Each named move below is a turn or a mirror, shown by a few rows before and after it. Which moves, in which order, take the first row of each later pair to the second? The first pair is answered.
Q (before => after):
176; -178; -236; -163; -22; 53; 91; 149 => 213; -85; -151; -321; 72; 60; 73; -14
-438; -193; -402; 82; -68; -92; -210; 227 => -331; 107; -168; -332; 226; -164; -322; -216
206; 30; -25; 167; -48; 85; 78; -225 => 230; 19; -37; 208; -57; 99; 90; -183
X (before => after):
11; -215; -15; 358; -41; 141; 13; 9 => 330; -153; -39; 18; 4; 25; 154; -105
208; -107; 317; 125; 235; 155; 103; -211 => 49; -125; 328; 264; 205; 187; 49; -153
373; -46; 246; -414; -60; -83; 158; -277 => -394; -221; 295; 355; -182; 108; -162; 43
173; -110; -296; -41; 42; 83; 59; 206 => 92; -131; -297; 77; 26; 129; 17; 268
D (before => after):
-330; 92; -69; 159; -302; 42; -90; 226 => -207; 22; -227; 270; -39; 219; -94; 269
635; 222; 66; -428; -94; -154; 208; -197 => 472; -5; 300; -90; -508; -276; 249; -171
105; -41; 300; 291; -351; -14; 47; -149 => 313; -122; 38; 402; 87; 268; 65; -63
Now pairs of rows:
Between the rows of a pair lie 2 to 3 moves.
151; -90; -222; -100; -65; -160; 270; 207 => 51; 164; -198; -257; 306; -44; 40; 0	X, D, Q
-26; -161; 287; 257; -73; 131; 45; -189 => -30; 131; 310; -136; -85; -39; -15; -279	D, D, D
181; 65; -405; -166; 317; 92; 31; -147 => -202; 120; -302; 63; 362; 210; -166; -173	X, Q
237; -237; -11; 165; -37; 7; 196; 71 => 243; 73; -83; -268; 36; -113; 117; 1	D, Q, D
186; 83; -414; -129; 179; 185; 82; 216 => -209; 295; -331; -189; 39; 92; -107; 252	X, D, X
-190; -88; 208; -19; -143; -18; -236; -248 => -41; -33; -140; -98; 268; 185; -223; -104	Q, D, D
295; -163; -328; 76; -32; 21; 244; 296 => -353; -14; -57; 375; 131; 170; -170; 160	Q, X
94; 186; 2; -201; 105; -14; -137; -176 => -168; 83; -74; 109; 106; 109; -229; 10	X, Q, D
-200; 97; 1; 4; -277; -159; 13; 42 => 37; 128; 168; -145; -42; -127; 69; -264	X, D, Q
-169; -275; 16; 34; -90; -142; -175; -52 => 102; -246; 40; -127; 54; -111; -93; -203	Q, D, X
-75; 175; 59; -277; 29; 111; 68; 47 => 17; 114; -10; -280; -36; 104; 132; 131	Q, X, Q
-143; 101; 163; -8; -84; 13; -237; -189 => 275; -33; -35; -141; -267; -60; 53; -40	X, Q, X
-225; -37; 223; 388; 36; 19; -188; 127 => 83; 274; 256; -285; 51; -222; -88; -97	D, X, D
-89; 199; 10; -107; 166; -40; -161; -270 => 113; 82; -363; -67; 195; 24; -10; 52	Q, D, X
143; -310; -98; 494; 32; 324; 217; 151 => 399; -136; -339; 6; -60; 109; 362; 286	X, D, Q
-99; 65; 143; 100; 351; 247; -161; -199 => -131; -34; 396; 116; -139; 14; -65; -264	X, D, D
372; -58; -267; -155; 216; 122; -103; 181 => -232; -66; -109; 212; -53; 106; -384; 311	D, X, D
28; 51; -317; -149; 307; 93; 153; 373 => -161; 163; -196; -307; -97; -154; 145; 403	D, Q
-450; -202; 133; 617; 125; 175; -269; -84 => -292; -67; -230; 413; 489; 363; -318; 52	D, Q
-197; 4; -68; 286; -84; 69; -172; 172 => 18; 229; -133; -83; 301; 85; -206; 3	D, Q, X
325; -148; -320; 102; 346; 227; 183; 248 => -38; 84; 127; -247; -500; -330; 126; 156	D, D, Q
69; -166; 275; 362; -241; -77; 98; 134 => -88; 61; 473; 207; -44; -40; -112; -153	Q, X
-110; 81; -31; -260; 79; -235; 131; 5 => -168; -13; 173; -150; -70; -256; 150; -79	D, Q
73; 267; -375; -178; 509; 248; -110; 142 => -507; 49; 82; 332; -313; -37; -206; 210	D, X, D
213; 211; 90; -110; 312; 95; -32; -127 => 331; -56; -145; 68; 77; 86; 179; 207	Q, X
417; 138; -415; -324; -36; -83; 255; -29 => 345; 154; 59; -310; -223; -210; 209; -410	D, D, Q
95; 5; 332; -286; -49; -162; -81; -211 => 217; 2; -208; -325; 255; 33; -27; 179	Q, D, D
389; -449; 214; 207; 156; 103; 344; -96 => 253; -250; 400; 99; 355; 122; 153; -379	X, Q
352; -215; 112; -34; 19; -19; 229; -185 => 387; -162; -11; -123; 103; 32; 225; -123	Q, D
14; -160; -48; 176; 140; 19; 47; 20 => -36; -47; 32; 101; 226; 32; -27; -131	Q, X
-433; 194; 493; -61; 35; -71; -353; -460 => 511; 12; 124; -553; -171; -266; 239; -298	Q, X
84; 67; 201; -292; -171; -93; 124; -221 => -196; -177; 30; 339; 57; 269; -8; 38	X, D
-362; 251; 64; -145; 246; 98; -290; -71 => -253; -116; -231; 188; -97; 93; -55; 421	X, Q
256; 186; 110; -299; 297; 39; -92; -261 => 401; -201; -220; 18; -78; -1; 181; 242	Q, X
-455; 66; -211; -60; -411; -143; -118; 513 => -182; 444; 36; -533; 317; 10; -254; -165	D, Q
-263; -19; 145; 37; -233; -145; -123; 6 => 38; -244; 142; 149; -268; -118; 77; -6	X, D
184; 228; -524; -470; 58; -45; 91; 272 => -264; 487; -235; -395; 324; 54; -289; 4	X, Q
293; -247; 490; 321; 145; -68; -45; -502 => 340; -151; 294; 251; 463; 90; -111; -463	X, D
-358; 122; 17; 398; 479; 289; -297; 179 => 95; 396; 406; -450; -154; -360; -1; -216	X, D
-125; 124; 210; -123; -14; -24; -108; -330 => -116; -121; -170; 269; 166; 234; -52; 55	X, Q, D
202; 42; -290; -88; 173; -20; 188; 214 => -245; 45; -191; 163; -6; -5; -6; 323	D, X, D
-20; 371; -106; -564; 327; 66; -73; -73 => -558; 171; -113; 49; 177; 229; -244; 239	X, Q
-50; 201; -207; -313; 483; 45; -217; -172 => 228; 78; -366; -416; 363; -9; -3; -27	X, Q, X
-413; 30; 9; 338; 370; 358; -310; -21 => -336; 295; 363; -276; -243; -206; -201; -289	D, X, D
-212; -27; -63; 331; 473; 320; -177; -5 => -458; 240; 324; -60; -73; -135; -248; -213	Q, D, D
298; 14; 38; 80; 69; 86; 176; -231 => 214; 92; 146; -13; -119; -64; 200; -277	D, D
408; -231; -144; -229; 62; 159; 225; -251 => -26; -434; -202; 343; -101; 264; 108; 63	Q, X
152; 73; -401; -5; 116; 110; 67; 209 => -191; 248; -310; -65; -22; 21; -107; 205	X, D, X
382; -270; 87; 161; -298; 141; 202; -105 => 307; -10; 302; -57; -77; 140; 33; -448	X, Q
-188; -99; -248; 202; 422; 271; -115; 245 => -460; 10; 389; 59; -221; -159; -172; -78	Q, D, D
-47; 38; -264; -11; 941; 510; 282; 45 => -160; -64; -291; 212; 848; 553; 298; 221	X, Q
-139; 121; 65; -107; -95; -74; -101; 280 => -148; 170; 201; -117; 75; -11; -153; 58	D, Q, X
40; 287; -186; -101; 146; 434; -3; -41 => -301; 252; -39; 5; -354; 241; -25; 99	D, X, Q
-85; 194; 203; -138; 81; -45; -191; -336 => -280; -71; 9; 330; -186; 15; -160; 83	X, Q
98; -290; -27; 255; 27; 173; 84; 148 => -92; -84; 204; 181; 232; 214; -138; -129	Q, X
-171; -51; 418; 299; 224; 143; -137; -410 => 480; -71; 243; -110; 152; -11; 211; -412	Q, X
-108; -12; -275; 210; -143; 12; -141; 212 => -248; 146; 18; 110; -89; -65; -302; -132	Q, X, D
91; -12; -248; -155; -134; -124; 87; 234 => -116; -62; 11; -4; -346; -213; 6; 103	Q, D, X
61; -170; 399; 235; 106; 137; 102; -256 => 142; -229; 30; 307; 278; 291; 142; 59	Q, D, Q
-155; -57; 65; 335; -114; 66; -307; 97 => 281; -83; -270; 133; 103; 129; -119; 199	D, X, Q
-101; -94; 454; 278; 51; -8; -88; -400 => 110; 34; -36; 41; 580; 238; -107; -224	D, Q, D
131; 68; -94; -157; -103; 22; 139; 220 => 174; -21; -127; -54; -110; 60; 156; 253	D, D, D
-185; -86; 146; 251; -265; -101; -101; -27 => 70; -208; 120; 270; -240; -74; 68; -74	X, D, X
-521; 125; -257; 180; -233; -66; 16; 510 => -494; 524; 51; -286; 140; -116; -162; -52	Q, X
78; -243; -193; 128; -308; -90; 204; 224 => 41; -170; 201; 42; -372; -192; 145; -151	Q, D, Q
153; 218; -137; -220; -33; -203; 71; -30 => 136; -110; -97; 292; -140; -77; 156; 84	D, D
388; -83; -175; -273; 301; 197; 141; -102 => 93; -345; -313; 211; 81; 301; 105; 283	Q, X
204; -100; 51; 92; -295; 131; 181; -11 => 5; -93; 187; 227; -222; 209; 31; -109	Q, D, X
-184; 83; -6; -209; -44; 0; 50; 111 => -77; 12; -121; -120; 151; 127; 52; 162	D, D, D
-99; -53; -143; 218; -267; -148; -57; 220 => -269; 71; -13; 193; -135; -101; -246; 61	Q, X, Q
-217; 52; 76; -18; -161; 19; -145; -52 => 117; 39; -119; -114; 141; 161; -51; -52	D, D, X
-205; 312; 416; -284; -85; -332; -107; -199 => 41; -214; 100; 513; 409; 248; 29; 66	D, D
115; -142; 10; 27; -168; -25; 190; -10 => 67; 24; 130; -127; -3; -1; 62; -225	X, Q
-332; 208; 12; -341; 237; 143; -232; -223 => -257; -247; -12; 55; -502; -44; 108; 176	D, X, Q
-227; 347; 364; -233; 130; -140; -260; -399 => -126; 343; -406; -284; 358; 50; -191; 221	Q, D, D
-31; -61; -19; 252; -399; -55; 244; 312 => -306; 140; 0; 328; 291; 272; -88; 76	D, Q, X
-309; -130; -27; 266; -449; -232; 3; 423 => -295; -102; 474; 282; -338; -219; -35; -132	Q, D
6; 214; 68; -238; 602; 176; -228; -471 => 568; 23; -203; -432; 383; 52; 169; -233	X, Q, X
94; 142; -154; -367; 185; -70; 12; -56 => -72; -258; 80; 219; -261; -77; 108; 54	D, D
-426; 247; -138; -41; -174; -165; -266; 360 => 344; 191; -208; -471; -34; -252; 85; 158	D, X
-54; -74; -398; 223; 168; 240; -10; 404 => 367; 96; -373; -214; 312; 131; 109; 158	X, Q
237; 36; 1; -128; -97; -73; 161; -34 => 296; -10; 33; -61; -13; -28; 168; -97	D, D, Q
-201; 165; 113; -11; 18; 34; -89; 3 => -134; 39; 49; 154; 97; 177; -50; 48	D, D
-166; 234; 59; -223; 152; -53; -311; -19 => 204; 2; -222; -229; -86; -116; 50; 284	Q, X, Q
-140; -315; 496; 246; -390; -117; 32; -279 => 383; -546; 5; 303; 98; 212; 237; -102	X, Q, D
43; -413; 174; 723; 285; 351; 96; -55 => -341; 27; 670; 118; -497; -290; -28; -259	D, D, D
-140; 41; 584; 275; 222; 240; -194; -400 => 317; -73; -237; 135; 562; 433; 40; 150	X, Q, D
-118; 69; -188; -168; 431; 187; 56; 185 => -70; 63; 179; -382; -213; -253; 232; 2	D, D, X
-269; -123; -49; 408; 518; 315; -241; 129 => 391; 123; -383; -457; 353; -10; 105; 209	D, Q, X
-422; 41; -73; 285; 129; 162; -260; 77 => -156; 168; 304; -182; -232; -217; -81; -301	Q, X, D
-108; 181; 270; 100; -127; -73; -45; -139 => -25; 71; 245; 218; 73; 81; -33; -176	D, Q
67; 241; -105; -49; -125; -43; -144; 24 => 82; 32; -126; 224; -133; 74; -85; 64	D, D
387; 13; -138; -401; 138; -66; 118; -39 => 29; -296; -267; 203; -106; 47; 73; 414	Q, X
242; -32; -235; -41; 410; 40; 99; 43 => 44; -143; -289; 237; 307; 93; 24; 203	Q, X
404; -338; -68; 207; -192; -56; 269; 58 => 328; 26; 239; -175; 170; -71; 38; -457	X, Q
334; -267; -82; 423; -230; 138; 203; 207 => -238; 24; 266; 508; 69; 232; -257; -131	Q, X
-65; -7; 255; 68; -151; -116; 39; -144 => 121; -119; -91; 212; 206; 127; 76; 76	D, D, Q
-257; 193; 333; -17; 162; 59; -182; -710 => 488; -60; 160; -208; -89; -72; 334; -616	D, Q, X
357; -358; -81; 188; 272; 253; 283; -1 => 286; 130; 158; -462; 209; -15; 134; -328	Q, D
-166; -59; 397; -9; -21; -151; -80; -382 => 52; -136; 42; 70; 510; 185; -64; -246	Q, D, Q
-68; 205; 175; -230; 61; -135; 3; -206 => 173; -44; -32; -155; -163; -181; 259; 108	Q, X
307; -160; 264; 110; -506; -128; 368; -87 => 166; 95; 508; -107; -235; -109; 139; -468	X, Q
-345; 82; 5; -167; -99; -266; -167; 207 => -170; -174; -213; 159; 216; 14; -95; 315	D, D
138; -232; -99; 74; -129; -49; 279; -182 => 19; -74; 129; 46; -17; -42; 149; -413	X, Q, D
-58; 435; 28; -396; 295; -89; -112; -116 => -134; 226; 387; -180; -282; -321; 23; -116	D, X
212; 2; -148; -26; 124; -230; 87; -288 => 54; 40; -252; 40; 305; -101; -34; -204	X, D, X
-7; -107; 412; 527; -48; 11; -55; 63 => 271; 88; 446; 203; 331; 41; -57; -222	Q, D, X
-289; -206; -306; 220; -289; -71; -22; 524 => -37; 320; -270; -459; 487; 39; -199; -15	D, Q
-286; 17; 439; 417; 79; 170; -187; 40 => -202; 8; 273; 410; 253; 281; -185; 129	Q, D, Q
-185; 135; -321; 18; 549; 218; -270; 76 => -243; 374; 27; -480; -34; -297; -221; -141	X, D
506; 98; -427; -415; 233; 152; 135; 175 => -82; -151; -459; 271; 28; 320; -42; 556	Q, X
58; 264; 115; -264; 54; -62; -59; -112 => -275; 75; 105; 220; -9; 105; -166; 60	X, D
-92; -27; -224; 174; -107; 44; -9; 267 => -206; 23; 130; 95; -290; -147; -42; 1	Q, D, Q
236; -92; -169; 208; -169; -4; 124; -84 => -3; 85; -158; 215; 171; 153; -118; -159	Q, X, D
-100; 204; -95; -179; -24; -128; -189; -97 => -234; 21; -3; 130; -166; -93; -208; -23	X, D
-477; 343; 25; -212; 111; -70; -329; -41 => -347; -58; -283; 105; -264; -44; -51; 467	X, Q
-208; 69; 10; -22; -159; -199; -51; -5 => 60; -161; -138; 208; 77; 19; 54; 57	X, D, D
493; -109; -36; -217; -64; -145; 269; -128 => 68; -195; -270; 304; 322; 250; 12; 149	D, X, D
90; 82; -8; -423; 117; -63; 149; -285 => 24; -389; 120; 219; -157; 43; 269; -136	D, D
533; -127; 266; -97; -97; -137; 329; -464 => -6; -22; 522; 223; 101; 38; -55; -631	D, X, Q
46; -313; 44; 564; -37; 265; 2; -63 => 558; 24; 44; -261; 67; 21; 163; -335	X, D
219; 408; -393; -615; -186; -78; 60; 280 => -119; 628; -122; -625; 38; -23; -228; 12	Q, X, Q
-129; 219; 213; 171; 573; 410; -182; -454 => -153; 409; 451; -200; 149; 41; -155; -607	X, D
507; 92; -240; -244; 562; 135; 100; -75 => -354; 464; 220; -244; 333; -54; -375; -283	X, Q, D
133; -32; -251; -182; -451; -212; 282; 300 => 367; 190; -251; -476; 177; -27; 194; -49	D, D, Q
-812; 315; 63; 53; 153; 35; -502; 17 => -326; 69; 494; -149; -631; -452; -40; -249	X, D
-481; 79; 195; 313; 96; 129; -41; -4 => -8; -128; 255; 130; -424; -170; 348; 19	X, D, Q
-518; 61; 190; 186; -349; -76; -131; 103 => -120; 348; 308; -369; -139; -186; -49; -272	Q, X
-336; 178; 115; 30; 61; 21; -458; 77 => 284; 196; 106; -407; 122; -98; -149; -122	D, X
289; 273; -509; -725; 266; -16; 141; 205 => -81; 84; -48; -497; -690; -442; 171; 292	D, Q
-21; -181; -150; 117; 7; -3; 195; -60 => -156; 48; -206; -92; 144; -10; 60; -60	D, X, D
